Z: several groups of rows, each row roughly a mix of its group's hidden directions:
Z (140 x 10):
[[ 22   1  14  24  20   8  -3  -7  19 -21]
 [ 23  -7 -25  -4 -20   6   4 -27  -8   5]
 [-15  -7  -5 -26  -6 -21 -12  23 -18  11]
 [-19  -9  25  -6   8  22  18  19  11 -10]
 [-21  21   9  12 -12 -21  -6  27  10   3]
 [  6  10   5 -26 -20 -27  12   3  -8 -19]
 [ -1  -5   5  12  26  23 -24  -6  16  16]
 [  1  -7  -1 -16   8 -15 -20  30  25   0]
 [ 35  13  13   8 -11  -2 -23 -13  -4  10]
 [-13   0 -21 -23 -10 -12 -10   1 -27  19]
 [ -3  14  12  -7  19  -5   8  -5 -41   3]
 [ 24  11 -17  14 -17 -20 -10 -18 -12   9]
 [ 12   0 -21 -16  12 -29 -12   6   5  22]
 [ -9 -32   1 -15 -11  16 -15  21  -8  -9]
 [ 13   8  21  25  12   9   3 -12 -24  17]
 [ 19 -23  19  -5   8  28 -11   8   7 -15]
 [ -4   2 -17 -28 -23 -24  -8   6 -13 -10]
 [ 18  31   1   3 -17   5   0 -25 -14 -12]
 [-30  -1  -4   0  23  -6  11  28   9  -9]
 [ -2 -22   7   8  -2  31  -6 -14  17 -21]
 [ 12   2  -5 -19  12  17  21 -21 -26  -9]
 [ 33  22   7  16  -6  15  -8   2  15 -11]
 [  5  16  15 -28  -9  -8  23 -13  -1  20]
 [ 12 -14   4   5  -4  -9 -13  37  23  -6]
 [-30  25   6   6  12 -26   3   6  -9   4]
 [  5 -30  19 -11   0   8 -29   2   7 -13]
 [ 22 -13  11  -9  -1  27 -17  11  23  -5]
 [ 15  31 -11   0  -5 -15 -16 -19  -8  18]
 [ 16  14  11  -9 -11  -1  32 -21  11  13]
 [ 14 -15 -21 -18  -3  32   9 -12   7  -8]
 [-22 -13 -16 -31  -6   2  -2  13  20  -6]
 [  6  12  22 -15  10   4   6   9 -23  30]
 [-14 -10 -15  -8  18  17   8  25  19 -17]
 [  0   7  -5  13   5  28  11 -27   3  26]
 [  3   1  -6  29  17  25 -14 -16   4 -17]
 [ 18  32   0  -3  -8  25   2 -19   9  -5]
 [ 22  -7 -26 -10   3  17 -13 -19  -6 -18]
 [ 16  -1 -21 -18   6   5   6 -32 -13  14]
 [  2 -26 -25   7  -4 -19  -9   3  19 -20]
 [-12  -9 -13  14   9  27 -16  -7  11  26]
 [-25 -22  -2 -24 -13 -23  -3  12   0   4]
 [ -9  33   0   8  29   1  16  11 -11   0]
 [ 29  -6 -19  -4  15  21   2 -22   1 -11]
 [ 15  44 -13   4  -1   0  -3  -5   7 -11]
 [-19   3  22   6 -12 -17  -8  31   6  12]
 [  7  11  14 -16 -18 -21  30   2  -7 -14]
 [ 11   4  24  19   7  13  15  -5  23 -22]
 [-12 -15   0  38  10  17  10  16  -5  -4]
 [-23   8   6  17  -3   5  16 -27 -23  -6]
 [  0  19   7 -15   0  15  19 -21 -28  13]
 [-24 -32 -11 -12   3 -20   6  11  11   0]
 [ 15 -10 -39 -10  -8  12  -8  -4  14 -11]
 [-13 -40  -1   2   7   3  -8  21 -14  -4]
 [ 21  -2   5   3 -23  -7 -20  23  11 -20]
 [-11 -20  11  11  -4  28  -3 -11  14 -26]
 [-28   8  -3  -1  23   7  31  11  -7  -7]
 [ -5 -10  22   1  10 -19  11  35 -11   1]
 [-24 -20 -26 -12  11 -11   7   9  17 -10]
 [-19 -18   3   6  -7  17  -8  -8  23 -29]
 [ 12   8  17  20   6  18  14 -16  22 -19]
 [ -6   1  -7 -36 -20 -23  -9   9  -3   6]
 [ 10 -31  18 -13  -8   6 -27  -3   9   1]
 [ -8  -3  11  31  10  26   3   1  11 -22]
 [ 16  11   7 -24 -10 -11  18 -15  11  26]
 [  1  12   4 -21 -11 -24   5   3 -21 -28]
 [  6 -43   6  19   7   4  -2  13   2  -8]
 [ -7  11  15  13 -15  -9  -7  37  15  -4]
 [  4 -13  -5  -8 -17 -32   2  28   0 -13]
 [-21 -37  -1   2  14  -2   0  14 -17   7]
 [-14 -43   9   6  11  -6   8   5  -4  12]
 [ 16   3 -40 -10   5   1 -16 -15  -2  -5]
 [-21  27 -11   9   5 -26  12  -6 -16   7]
 [ -7   2  10  13  14  28  10 -13   6  31]
 [  6 -10  -5  10   4  29   6 -23   4 -30]
 [-16  18  -3  19  -3  -3  35  16   0  -9]
 [ -7  28  -4  -5  13  19  10 -25 -15  13]
 [ 15  -6  -4 -17  -6  32 -10 -18   2 -22]
 [ 12  -8 -25 -20   3  25 -14  -8  12 -16]
 [ -5  -2  -1 -31  11  32  -8 -13   4 -13]
 [ -9 -44   1  13  12   0   3   8 -10  -2]
 [ -2 -24   7  -1  -5  30   8 -16   0 -26]
 [  3 -25  -4 -15  12  20  -1 -33  -4   2]
 [-26   8  17   1 -26  -4  -7  21  18   1]
 [ -6  -6 -12 -27  -5 -23 -20  15 -13  15]
 [ -7 -11  -6  -2   5 -29 -22  20  20  14]
 [-24  22  -7 -18  11   5   9 -17 -17  18]
 [ 10   2  15  30  12  15  11  -6  13 -25]
 [ 11 -31  -5 -19   5  14 -25   0  13  -5]
 [ -4  15   6  14  -7  22  16 -30 -20   1]
 [-20 -17  -6   4  -5  12   8 -25   0 -31]
 [ 21   0 -15  -9  24   5   8 -25 -21   6]
 [  9  -5 -29 -10  11  21  -8   0   8 -28]
 [ 22  25 -10   2  -8  24  -4  -8  12 -22]
 [-17  24  -3  15  10 -28  12   8 -12  14]
 [ 10 -14 -30 -22  13  14 -19  -4  12  -4]
 [ 16   1  13  31  11  12  13  -6  15 -21]
 [ 22  36  13   3  -5  20  -5  -8   1   7]
 [  6   3  16  -8  -4 -28  24  18 -18 -12]
 [-15  11   3  -6   9  26  18  21  20 -15]
 [  8   8  -2  -2  -4 -33   3  27 -12  20]
 [ 12 -31  -4  -7  -3  -9 -19  17  24   9]
 [-23 -18  18   5  -6  24  -4  -8  13 -21]
 [-14  -6 -14 -22   2 -10 -26  11 -18  19]
 [  7 -25 -22 -18   0  12 -20 -10   5 -19]
 [ 28  21  19  10  -8  25  -4 -13   0   3]
 [  3 -19  -2  -9  28 -13 -23  17  18   1]
 [ 12 -22  26  15   7  26  -3   2  -9  15]
 [ 33 -18  10   5   9  23 -12   4  -1 -17]
 [ 16  -4  -2  36  15  13  -2  -9  10 -20]
 [ 19  37  13   6  -2  16  -4 -12 -11   9]
 [-28  11  13   5 -15 -25  -4  22   2  11]
 [  1  -8 -17  18  11  23 -25 -12  18  11]
 [ -9 -21  22  12  -3  29  -8  -3  16 -13]
 [-14 -10 -13  19  13  25 -10  -2  -2  29]
 [-29 -10 -11 -23  -6 -25  -5  15  -8   1]
 [ 17 -19  -6 -17  12 -16 -11  30  12  -2]
 [ 29  20  18  15  -5  23   0 -15   2   3]
 [ 21 -21 -11  -8  -2  34   8  -2   9 -14]
 [-28 -16 -18 -21   5 -13  -2  21  10  -1]
 [-34  -2   4  -8  21   3   2  21   9 -18]
 [ 29   2 -21   2 -19  -6 -12 -24  -7   9]
 [ 17  39 -10   4   8   7  14  -6 -16  -3]
 [ 22  -6 -19 -17  21   9  10 -21 -14 -10]
 [ 18   2 -25   7 -29 -17 -17  -7  11   3]
 [ 27   8 -21   3   4  23  -2  -4   1 -26]
 [-25  19  11   8   5 -32   1   1 -12  14]
 [ -8 -13  -7  33   1  24  -6   3  18 -16]
 [-18  11  19  15  -5  -9 -11  31  17  -4]
 [-28 -21 -16  -6  11 -28  12   2   1   2]
 [-17   0  11  -2 -31 -15  -5  25  14   8]
 [-36  -8 -12 -24   8  -7   0   8 -14  11]
 [ 10 -20  -1  15  -7 -26  -9  24  11 -17]
 [-11 -42  17   1   0  -4   1   6 -12  12]
 [ 21  28   9  -2  -6  30  -1 -15   8   2]
 [-23 -20   3 -13  15 -13 -18  19  16   7]
 [ 12   3  18  26  11  19  12 -10  21 -16]
 [-16 -38  12   5   8  -6   2   6 -19  13]
 [ -5  -6  -4   2  15  27   1 -30   3 -25]
 [-11 -45   4   4   3  -2  -3  14 -12  -2]
 [-17   6  15   0  -5 -11 -22  21  23  20]]

which group is each row in? (one row of each group first):
[-26 -19 -11 -16  -1 -20 -10  25  -6  -3]
(81)
[ -5  25   1  24  -7  19  10 -27  -9  -3]
(109)
[ 21  20   7  15 -27 -15  -7  -7   3  19]
(119)
[ 10  16  -3 -32 -14 -15  11 -18  -7  14]
(44)

[-16 -31 -20   1  16  -8  14   2  19  -9]
(81)
[-22  -8   8   0  -5  25  -7 -11  21 -26]
(109)
[  2 -30   3   1 -16 -25  -8  20  10 -13]
(81)
[ 10 -25   7   0 -19 -19  -8  20  20 -12]
(81)
[-24   5  14  27 -29 -10   2  10   3   0]
(109)
[ 17  34  -5  -6 -18 -10  -6   1  21 -13]
(81)
[  5  -6 -18 -16  25   7   0 -34  -8   0]
(109)
[-10  15  13  -8   8  13  11 -24 -17  28]
(81)
[ -6  30   9  25   0 -12  24  14  -5   2]
(119)
[ 11   7   9  11  -6  29  21 -18 -21 -10]
(109)
[ 23  -9 -16 -22  26   8   3 -17 -11  -1]
(109)
[-30  16  17  22  -3 -14   6  15  -9  -9]
(109)
